Each row has a name. Each piece below is followed by the name of the row it came from, unless a question asks for something else. Each question is about the rows just above it.

Columns, left to right: S T J A K
[169  99 157 130 125] : R
[ 65 186  76 125 133] : C
[102 168  83 108 121] : B
[143  74 186 141 104] : V
[ 82 141 115 133 136] : H
[ 74  74  74 114 114] : F
[ 73 168  83 108 120] : N
[143  74 186 141 142] : D
[151 142 107 117 112] : L
[117 133 127 139 132] : X
Times [74] occurs in F:  3
Which column holds [141 133 114 108 141] top down?  A

Columns, left to right: mora natob kulo sumob gile dazar piti Tud
[123 132 131 129 138 139 128 128] = P
[129 139 126 125 130 130 128 126] = Z
[129 124 126 125 130 130 128 126] = W
[136 125 129 125 128 128 130 126] = Y
[133 124 127 131 106 107 136 131] = G
[125 138 130 128 147 143 123 128] = Q
[172 204  77 113 193  94 191 138] = E
Times [127] occurs in P:  0
The row with [129 139 126 125 130 130 128 126] is  Z
Which column holds this, read top down? [126 131]  Tud

Columns, left to right: tuves Gage Miga Sulo gegan kunar Dedit fusa
[ 58 160 137 129 188 112 192 129] : zap
[114 142 137  95 174 143 106 142] : Rubag
[103 117 131 165 139 122 148 130] : poge
[133 168 144 124 174 106 143 124] : lam
[152 100 161 100 161 161 161 100] : Peb
[103 160 131 165 139 122 148 116] : vufif
Which row holds [174 143 106]?  Rubag
How many times does Peb hold [161]?  4
[165 124] is in which column, read top down?  Sulo

Columns, left to right: sune Luku piv ren niliv veza Gov
[176  77 125 170 173  92 126]  deguz
[204 116 134 136 139 106 135]  gab
[150 106 107 107  86  86 107]  Gosu
[ 62  69 108  86 107 151 116]  vupom
[130 131 172 143  84  92 124]  zedu
[ 82 140 103 133  99 136 112]  Nurup
Which row holds [107 107  86  86]?  Gosu
Count of [107] in Gosu:  3
[ 77 116] is in which column, read top down?  Luku
Which column holds [176 204] top down?  sune

Columns, left to right: Selu zigaf zodud mugur mot zaba nor Gibu
[170 184  95  71 104 147 200 117]  Zoti
[134 161 183 119 108 130 200 117]  bakem
[ 98  70 126 152  70  70 152  70]  liv
[119 161 130 134 183 108 100 153]  Mup
[109  80 141  77 114 186 143 158]  lod
Which column holds this, read top down? [ 71 119 152 134]  mugur
Which column holds [183 126 130 141] top down?  zodud
Count of [70] in liv:  4
Where do [119 161 130 134 183 108] appear?  Mup

Columns, left to right: veven val sipo zoz Pon tefat buz Tudes
[109 106  98  86 201 109 154 136] : kep
[134 105 140 111 105 168 185 133] : Sufek
[ 96 112  64 147 152 170  74  85] : Rap
[127 147 139 126 111 126 138 136] : Zutez
[116 152 150 110  66 153 122 108] : silab
[185 105 105 148 105 105 172 162] : Gid
[130 112 114 152 152  52 113 135] : Rusam
[151  89 105 121 155  68  87 121] : rosiv
[158 169 138 188 134 124 172 133] : fiz
[ 89  69 152 114 152 190 120 157] : Vusa
[134 162 146 111 118 144 133 143] : bik
Which column holds this, read top down? [185  74 138 122 172 113  87 172 120]  buz
which: [152 114 152 190 120]  Vusa
[113  87 172] is in which column, read top down?  buz
[ 85 136 108 162 135 121 133 157 143] is in which column, read top down?  Tudes
Times [105] occurs in Gid:  4
Which column holds this, read top down? [135 121]  Tudes
which: [114 152 152]  Rusam

Columns, left to right: Zipu Dem fizin kom las ful galig zuzov
[119 133 143 140 145 106 106 111]  vog
[136 124 121 136  86 117 136 117]  loran
[146 119  82 146 123 164 112 111]  vifa
[144 123 160 110 144 110 144 110]  Damet
[ 70 112 127 112 112 110 112 124]  finan
[117 135 163 115 148 109 153 118]  tusuk
[125 120 107 148 161 135 107 101]  Fote
[137  97 136 129  91 103 119 143]  nezu
[144 170  69 150 123 179 109 100]  zed
Which column holds this, read top down? [136 112]  galig
Count of [136] in loran:  3
Times [112] occurs in finan:  4
[118 101] is in which column, read top down?  zuzov
[ 97 136 129  91] is in which row?  nezu
Count of [144] in Damet:  3
How many times does vog hold [145]?  1

Columns, left to right: Mero Buku tuf fogov vok Pumi gefut Divar Kobos Tef
[161  96 122 153 147 160 135 110 129 150] -> peki
[159 101 142 152 152 125 155  82  95 140] -> Finu
[158  92 124 154 161 148 109  85 108 138] -> rotib
[164 164 123 147 147 126 115  67 123 147] -> Vefo
[136  82 115 133 135  92 121  64 137 128] -> bani
[150 107 141 114 125 125 146 124 114 146] -> Lazak
[160  73 129 146 133 154 116 107 148 124] -> Sep
How many times does Finu hold [124]?  0
Count of [125] in Lazak:  2
which: [133 154 116]  Sep
Times [147] occurs in Vefo:  3
Where do [ 82 115 133 135  92 121] appear?  bani
Which column holds [125 148 126  92 125] top down?  Pumi

